Rotation paths and how fast each direction turns (degrees per step):
Each turn is a multiple of 5 degrees from 10 to 175, or 0.
Each row of a path follows its step; steps can be skipped.
Rotation 1:
step 0: 14.3 5.2 -3.5 23.9 3.1 -2.3 9.5 -3.4 -4.0 -16.1 -5.1 28.8 3.2 4.8 -25.2
 -51.9 30.6 1.9 -27.5 26.6 -14.7 34.3 9.2 28.1 3.5 7.4 -26.2 23.6 -17.0
 3.7 30.5 10.8 10.4 -22.6 -21.0 22.1 12.7 -21.1 -16.7
step 1: 34.5 2.1 18.3 28.5 24.2 -22.5 -18.4 11.4 16.7 -0.9 -20.3 23.9 -0.7 20.4
 -3.9 -19.3 -18.0 -2.8 11.2 -24.9 8.2 -15.8 2.4 42.8 -13.4 -40.4 17.0
 -37.7 16.8 1.1 13.7 10.1 6.7 38.6 -11.4 1.5 -5.7 17.4 7.1
step 2: -17.3 20.5 -20.0 -8.3 47.2 16.3 22.3 5.9 19.8 -0.9 -17.9 -48.3 26.6 -0.8
 22.5 -8.0 24.6 -32.2 8.4 5.9 10.0 11.2 -20.5 29.5 -15.3 21.1 7.6 4.9
 0.4 5.6 26.2 -26.3 6.4 13.9 -9.1 -5.6 -26.9 -6.7 -18.9
step 3: 6.7 0.0 -1.1 31.2 2.4 11.7 31.9 -4.4 5.6 10.7 41.8 4.7 3.6 58.0 10.3
 -29.4 13.1 17.0 -13.3 -20.5 -13.6 -7.8 -15.2 2.0 34.9 -11.2 23.3 -1.1
 21.8 2.1 12.0 10.9 -10.0 -20.1 -1.1 9.1 5.2 -37.7 -28.8
step 4: -0.8 25.5 -28.3 -14.8 28.0 -0.3 -21.5 24.3 -16.3 27.7 20.5 0.3 -28.0
 20.6 4.9 5.5 -11.3 21.0 32.2 -32.0 -13.5 14.6 13.9 20.9 -10.0 20.7 20.4
 -24.8 14.4 4.9 -9.7 20.2 -13.4 10.7 -16.6 -33.2 -19.7 24.5 26.4
step 5: 3.5 -18.2 5.3 7.4 26.8 41.9 -2.2 -11.4 -2.4 11.1 25.9 -24.9 8.2 -21.2
 -12.1 -28.3 39.9 -1.1 17.0 48.0 18.2 0.3 0.6 -19.0 -18.8 37.8 32.0 -6.4
 -25.3 1.7 -8.8 8.9 -7.7 -10.4 -4.1 -4.7 -10.4 -25.8 13.5
step 6: -23.5 -2.2 15.9 -0.8 23.3 -7.4 13.3 -22.0 1.4 -4.8 17.4 14.1 7.4 18.0
 0.9 9.3 8.6 28.4 22.5 -14.9 15.6 -6.2 4.2 -8.2 4.9 -22.9 6.5 -18.4 13.2
 -14.3 -29.1 61.9 -10.3 -8.7 -2.2 53.3 34.6 12.8 -4.2
step 7: -39.8 9.1 -23.4 5.4 2.9 12.9 -16.5 13.7 8.1 -35.4 14.0 -0.1 -9.1 -19.0
 -19.6 2.0 14.4 26.9 54.7 -9.6 11.3 20.3 -0.2 17.1 -6.8 9.3 -30.0 -3.7
 -3.4 45.3 -22.6 -26.5 13.1 5.9 13.6 -3.2 -14.6 22.5 9.1
step 8: 2.3 -12.2 11.3 10.5 -1.1 13.6 -12.2 5.8 11.8 -12.5 18.3 -22.1 -24.8 0.4
 -21.9 -23.5 8.6 5.6 3.5 22.9 31.8 11.7 -10.3 -59.8 1.5 -46.7 -10.4 13.7
 2.4 -23.3 -5.1 -16.1 -5.1 24.2 -21.3 17.0 -12.6 -39.0 -15.1
step 9: -14.1 31.1 37.0 -4.0 32.2 3.9 8.7 0.0 -3.6 -5.9 8.5 12.6 -29.7 -8.1
 -30.7 60.8 -0.5 -7.4 -3.1 -38.0 0.0 1.6 12.4 2.7 1.5 -6.9 -10.2 20.0
 44.4 -19.2 6.1 2.2 22.4 -7.2 -16.2 18.1 5.6 7.4 8.9
1.2 8.0 1.4 1.9 -5.8 -0.9 -4.3 1.1 5.3 3.9 8.4 -1.7 8.3 5.7 13.6 1.1 5.0
 -0.9 9.0 -7.6 6.8 -7.6 6.9 -0.9 -1.4 16.3 -2.1 -6.5 -4.4 -0.6 4.8 11.5
 -8.5 2.9 3.2 -10.4 2.8 -11.9 -4.3
35
-2.3 6.4 -0.8 -3.1 6.3 1.1 -4.6 2.0 1.7 1.6 -10.1 10.5 8.4 -4.8 -8.9 0.7
 2.3 0.5 4.8 -16.7 -11.0 2.9 7.5 -4.8 1.4 -2.5 9.8 -6.5 0.3 5.8 -7.5
 -5.5 2.8 11.2 12.2 -10.6 1.5 2.7 2.0
130
1.4 4.3 -10.0 11.3 -0.2 -1.7 4.4 -7.0 9.2 -3.1 6.0 -4.2 -3.7 -9.1 1.2
 0.7 -4.5 -1.1 -1.2 -10.5 -11.1 -1.9 17.3 -0.7 -2.9 -3.8 1.9 -3.9 -2.1
 2.4 2.5 -4.1 -4.2 -13.7 -9.1 8.1 12.3 0.9 -0.9
120
-2.5 -4.8 17.6 -0.7 11.5 4.4 6.8 -5.7 5.0 4.1 -0.5 -8.3 9.2 -9.9 2.4
 11.6 4.3 -16.3 -4.0 -1.8 4.6 -9.0 -3.3 -1.3 -7.4 2.4 9.7 -3.2 4.4 -5.6
 -0.7 0.2 1.7 1.7 -1.0 5.9 3.1 3.9 1.5
100
1.4 0.6 -2.1 4.7 5.3 9.6 7.4 15.9 4.1 -7.7 4.8 2.5 -5.4 -2.7 -4.7 0.9
 3.6 -5.4 -3.0 2.5 0.2 -2.2 4.7 9.9 -2.9 12.2 -4.5 9.1 -4.0 -0.2 -4.7
 -0.4 15.5 -9.7 15.0 -4.3 4.0 -3.1 1.9
155
Rotation 2:
step 0: -26.2 11.0 -25.9 18.2 21.6 1.6 13.9 -35.3 -22.1 -18.0 6.0 15.7 -14.0
 -5.3 17.1 2.9 -22.6 -2.7 0.1 -2.4 14.1 5.0 15.5 3.1 16.9 -10.1 7.4
 -23.3 -36.2 26.6 13.3 -19.4 34.0 26.3 -26.2 -20.2 10.5 -41.8 -23.5
step 1: 13.5 -23.5 0.8 3.1 -22.6 -32.3 -22.1 8.2 18.4 14.7 -18.7 -25.4 20.7 22.0
 -5.2 24.6 -42.3 -15.6 -7.8 -19.2 12.0 8.4 -12.1 -28.6 -10.1 -40.8 -1.5
 22.6 21.1 11.3 -20.0 -17.2 21.2 -10.5 27.5 -11.8 -23.2 -27.8 6.7
step 2: 4.8 25.6 -4.6 -47.3 -13.2 19.2 -1.2 8.4 -30.2 -19.8 -25.4 -18.4 -2.9 7.2
 -8.4 -33.9 4.8 16.1 -4.5 8.0 5.0 -11.0 14.3 23.1 36.9 -8.5 31.3 -14.2
 -13.5 1.5 0.5 -6.3 -21.6 27.6 35.8 10.8 -36.2 -11.1 15.8
step 3: 20.0 26.7 11.8 -1.4 -2.0 -27.5 21.2 -1.0 -22.7 13.6 28.7 2.1 -14.5 -7.2
 23.0 -2.7 -1.1 15.6 -7.3 34.2 14.7 12.0 -38.4 -21.0 -36.6 -37.4 -25.4
 -8.6 -34.2 1.6 -6.8 34.1 2.6 -2.3 7.8 27.5 -0.8 8.3 -11.7
step 4: 11.4 -13.7 -6.3 -5.8 13.2 1.7 -39.2 -0.9 20.4 -22.4 14.6 -20.3 7.5 7.6
 -2.7 6.1 8.6 2.7 -8.0 46.7 -26.8 -9.3 -21.5 32.6 -17.8 31.5 -4.3 13.2
 32.4 9.6 22.6 -14.0 -17.2 -23.7 46.0 -7.7 6.7 17.8 -18.7
step 5: 6.4 39.3 26.2 -20.8 1.2 6.8 -6.2 -17.4 -7.7 11.7 9.9 -5.1 35.2 -28.9 2.1
 5.4 9.9 -22.7 27.0 -4.3 -6.7 -29.6 7.3 15.3 42.9 9.8 -20.4 -9.2 -28.1
 6.8 23.2 6.3 25.2 11.8 -28.3 9.9 36.6 23.1 -10.9
step 6: -7.2 -10.6 -20.7 12.3 -0.2 -36.6 -16.1 -12.0 9.0 9.6 8.0 47.3 -15.9 1.1
 -2.6 -15.4 -36.7 -7.3 -3.7 -14.5 -32.9 15.2 -2.8 -6.7 -23.5 4.7 13.7
 33.6 15.5 17.5 6.2 8.7 48.3 13.6 -16.8 -6.5 -12.1 36.8 -3.2
step 7: 35.2 -5.3 17.8 17.6 20.0 -7.7 25.8 11.4 2.4 -18.2 -29.1 -28.5 11.2 3.0
 23.8 7.0 -14.7 -42.8 -6.0 -2.5 0.4 -7.0 43.6 14.4 9.2 16.5 31.2 -1.3
 13.3 -14.8 20.8 -31.4 -5.2 8.7 -13.4 -13.0 -37.0 -11.7 -3.1
step 8: -43.1 0.3 19.6 -1.3 3.3 -6.5 -10.3 -2.5 -57.3 -5.3 1.9 -0.8 19.9 -7.7
 -3.9 -11.1 -14.0 10.1 47.0 -4.1 4.0 23.1 -6.6 -38.8 -3.5 -30.7 -8.8
 -2.7 -8.2 17.9 -7.1 -16.1 -21.4 13.5 -26.8 13.2 -32.4 -10.1 9.3
step 9: 14.8 -3.2 -26.6 9.5 -1.4 -23.6 4.7 3.8 -0.1 -11.2 -15.8 -7.0 -12.4 5.9
 -3.9 -2.8 -11.1 33.1 -17.4 55.1 37.1 26.4 5.7 -7.8 -1.8 15.7 21.8 -8.8
 15.5 51.3 -13.1 8.1 14.3 -3.4 23.0 -24.1 17.0 -33.7 0.1
5.9 1.0 0.2 14.6 4.0 9.6 -13.1 -5.0 1.5 4.9 2.9 0.2 -10.4 1.8 0.2 -4.3
 -3.4 -11.9 10.0 0.8 10.8 5.5 4.3 3.8 1.4 -5.4 -12.4 8.3 -3.2 2.3 9.2
 -2.8 -12.2 0.2 4.6 -0.9 -1.5 -3.8 -1.8
100
0.3 -7.9 14.3 7.3 -2.2 -8.0 -6.7 5.7 7.2 1.6 -3.1 -7.5 -0.9 -3.9 1.4 2.4
 1.2 2.9 3.3 -2.2 -5.1 -9.9 -3.5 4.6 12.2 12.5 -4.3 0.0 -6.1 -4.9 -12.9
 -9.3 -4.0 -0.7 7.2 -1.9 -12.2 -1.5 -6.9
125
-0.1 0.6 -1.7 2.4 0.8 1.9 -1.5 8.5 -13.8 3.7 1.8 9.4 3.5 -4.6 -0.3 -8.0
 6.9 -4.0 11.0 -10.9 2.3 -2.3 -9.1 -4.3 14.6 -2.2 14.3 -8.1 -1.7 5.3 4.3
 7.8 -3.2 -6.3 4.5 0.5 0.5 2.9 -11.5
125
-5.2 0.9 -6.0 -9.4 -8.6 0.4 -1.1 -7.5 4.5 0.6 -4.8 -1.8 -4.0 2.0 -2.8
 5.1 3.0 8.0 -5.7 -4.3 12.0 1.6 -5.4 0.8 -0.6 -16.7 4.4 -4.1 -7.1 -4.1
 -4.2 -6.1 -3.0 -0.5 13.5 -1.9 -0.6 -17.0 -10.0
40
-1.9 -6.9 -3.1 -3.9 4.0 6.7 -9.7 2.3 15.5 -4.3 -2.2 -4.3 9.4 -3.8 -2.6
 -7.9 9.2 -8.6 -2.2 1.0 1.4 6.6 -1.7 -15.1 4.8 4.7 -0.4 4.1 -10.8 9.5
 -1.8 2.7 12.8 5.3 3.7 4.9 4.0 -5.6 4.0
85
-12.1 -2.2 4.6 -6.6 1.3 -13.2 -1.1 -3.0 -3.1 3.2 3.6 -4.2 -6.7 -9.0 11.7
 -0.1 -8.7 2.3 3.5 -12.3 0.2 7.8 -5.5 -5.3 -0.9 4.9 -4.9 10.6 2.5 -2.4
 5.8 7.7 1.1 -11.9 6.4 6.5 4.1 -6.7 8.4
145
Rotation 3:
step 0: 9.2 15.7 -25.5 8.0 30.3 -27.2 2.3 18.8 15.5 24.8 16.5 -30.5 12.4 11.4
 17.8 5.7 10.5 -20.8 26.0 15.3 -9.6 -30.7 -21.4 -19.7 -12.8 -11.0 24.9
 5.7 31.0 -24.6 51.1 -3.8 -2.4 11.0 15.3 30.2 1.9 8.7 -27.5
step 1: 3.5 -4.0 16.6 13.5 -55.9 11.6 7.1 16.6 -12.5 -4.2 8.7 -29.8 -4.1 -10.2
 -1.5 -71.5 -11.5 -31.1 -4.1 -27.6 12.0 -7.6 -10.2 -34.0 18.8 7.6 8.8
 11.6 -18.3 3.1 1.8 -13.1 15.2 -19.0 -5.3 18.9 17.1 0.0 6.9
step 2: 7.9 3.7 -0.7 21.9 30.7 -7.7 27.2 -7.5 20.4 7.5 -31.7 -15.5 18.4 28.9
 -5.3 2.9 -16.4 -18.8 34.0 13.5 -10.4 -17.0 47.8 -39.2 14.0 -35.5 -15.8
 22.6 1.5 7.1 14.8 22.5 -19.1 -16.1 9.4 -12.4 15.0 -16.4 -19.1
step 3: 2.7 -12.2 11.3 3.8 -12.6 -12.9 11.0 35.3 6.4 -19.1 -1.8 -21.9 31.4 18.9
 8.2 -12.9 -14.3 25.4 0.2 -30.0 20.4 -17.9 -11.9 8.7 8.0 38.3 7.9 4.7
 15.4 -22.8 32.4 11.0 3.2 12.7 8.7 52.3 52.4 9.3 9.3
step 4: -7.7 16.5 -46.6 -24.5 4.4 26.8 -13.7 -10.6 -27.5 11.0 -33.1 -25.7 -3.1
 -22.8 6.5 -19.6 -34.8 -38.1 5.8 3.9 35.1 5.9 16.4 -40.8 2.1 -9.4 -17.2
 -3.6 -21.1 -4.9 7.7 -1.9 -18.1 -14.7 14.7 9.3 21.6 -18.8 -7.7
step 5: 6.4 -19.5 6.5 4.0 -7.1 1.6 52.7 6.6 -12.6 4.2 -6.6 9.8 30.7 13.2 15.0
 -11.0 -1.1 -1.2 50.5 -35.8 -2.3 0.4 17.1 52.9 25.4 -19.8 -8.5 1.2 8.0
 1.7 28.2 18.0 5.8 -23.2 25.5 9.4 4.3 -18.4 7.4
step 6: 2.7 25.7 -37.5 1.3 13.3 -19.7 6.2 21.9 2.0 15.6 -33.8 -40.7 -5.1 39.4
 -15.4 -0.5 -18.3 -8.9 -20.9 11.0 35.6 -26.5 -38.5 26.4 19.8 21.4 -10.2
 4.1 -32.9 -11.1 -1.6 -10.7 -16.5 3.4 11.2 15.1 9.6 -6.2 -10.7
step 7: -9.3 9.1 -12.8 -33.4 -12.9 23.0 4.5 9.3 -10.8 18.6 13.1 -11.5 2.6 -8.6
 -0.9 3.7 18.7 -12.9 43.8 -22.3 23.6 19.2 24.7 -2.7 -7.3 9.1 12.2 37.0
 -16.1 35.6 43.7 -33.5 6.7 -38.6 9.1 28.2 -6.0 6.5 1.6
step 8: 13.2 -11.0 -21.6 5.6 -27.1 3.2 43.6 22.1 -0.5 10.7 -35.7 10.2 -6.8 10.1
 -17.1 -0.9 -1.0 -32.8 -8.8 -25.9 -27.8 -26.5 13.6 24.0 19.0 -8.4 13.2
 30.6 -23.4 -44.1 -0.8 -6.6 -16.1 14.4 13.4 -18.9 7.3 -6.5 -34.7
step 9: -18.3 6.5 33.0 -9.7 14.4 32.4 0.8 1.6 57.8 4.3 -20.6 -29.8 -13.5 41.4
 25.7 6.5 4.0 -5.1 11.1 -5.9 31.4 -5.2 -10.8 19.5 -27.2 1.5 -4.1 30.8
 -23.3 8.6 -9.1 -9.9 1.5 -24.5 8.7 30.4 20.1 4.7 2.6
0.9 -4.6 -4.1 7.3 -15.0 2.4 12.0 -6.1 -1.2 -5.6 -18.6 4.9 -5.4 -0.3 -0.4
 1.4 2.1 2.8 6.2 -10.0 -1.6 -1.5 1.1 -7.5 2.1 -9.4 -8.6 -0.1 6.5 -0.2
 -2.1 1.9 5.7 -5.2 -1.3 -10.6 -12.7 -0.4 0.6
115
-5.5 -3.8 -4.0 12.4 -9.6 -5.7 -4.8 -2.7 5.6 6.3 -2.2 -3.4 6.2 -11.1 2.1
 0.1 7.6 -7.7 2.4 2.6 13.1 0.3 -3.1 7.3 1.6 4.4 -10.9 0.9 -4.3 -1.6
 -11.5 2.4 4.5 3.0 -10.1 1.5 9.4 11.1 -8.7
140
-1.0 -2.4 -3.4 1.2 -5.6 -3.4 16.7 -3.4 0.4 -12.0 6.9 2.7 9.2 -4.6 1.1
 -1.7 7.5 0.2 -2.3 -3.3 -0.8 -5.0 1.6 4.0 3.2 7.6 15.9 -11.5 -2.8 -0.4
 4.5 -1.2 1.1 -2.3 7.2 -4.9 5.9 15.8 8.8
155
-2.6 0.6 9.5 0.6 1.7 -1.7 -4.8 6.6 -1.3 -1.9 -5.9 8.4 -0.7 -5.5 4.1 -4.7
 11.2 -1.6 6.4 -0.9 -3.1 -2.2 4.1 3.0 8.2 -2.9 -5.5 -7.1 -4.1 7.3 13.2
 -8.1 -18.5 4.2 -6.6 -13.3 7.5 -5.0 -3.6
125
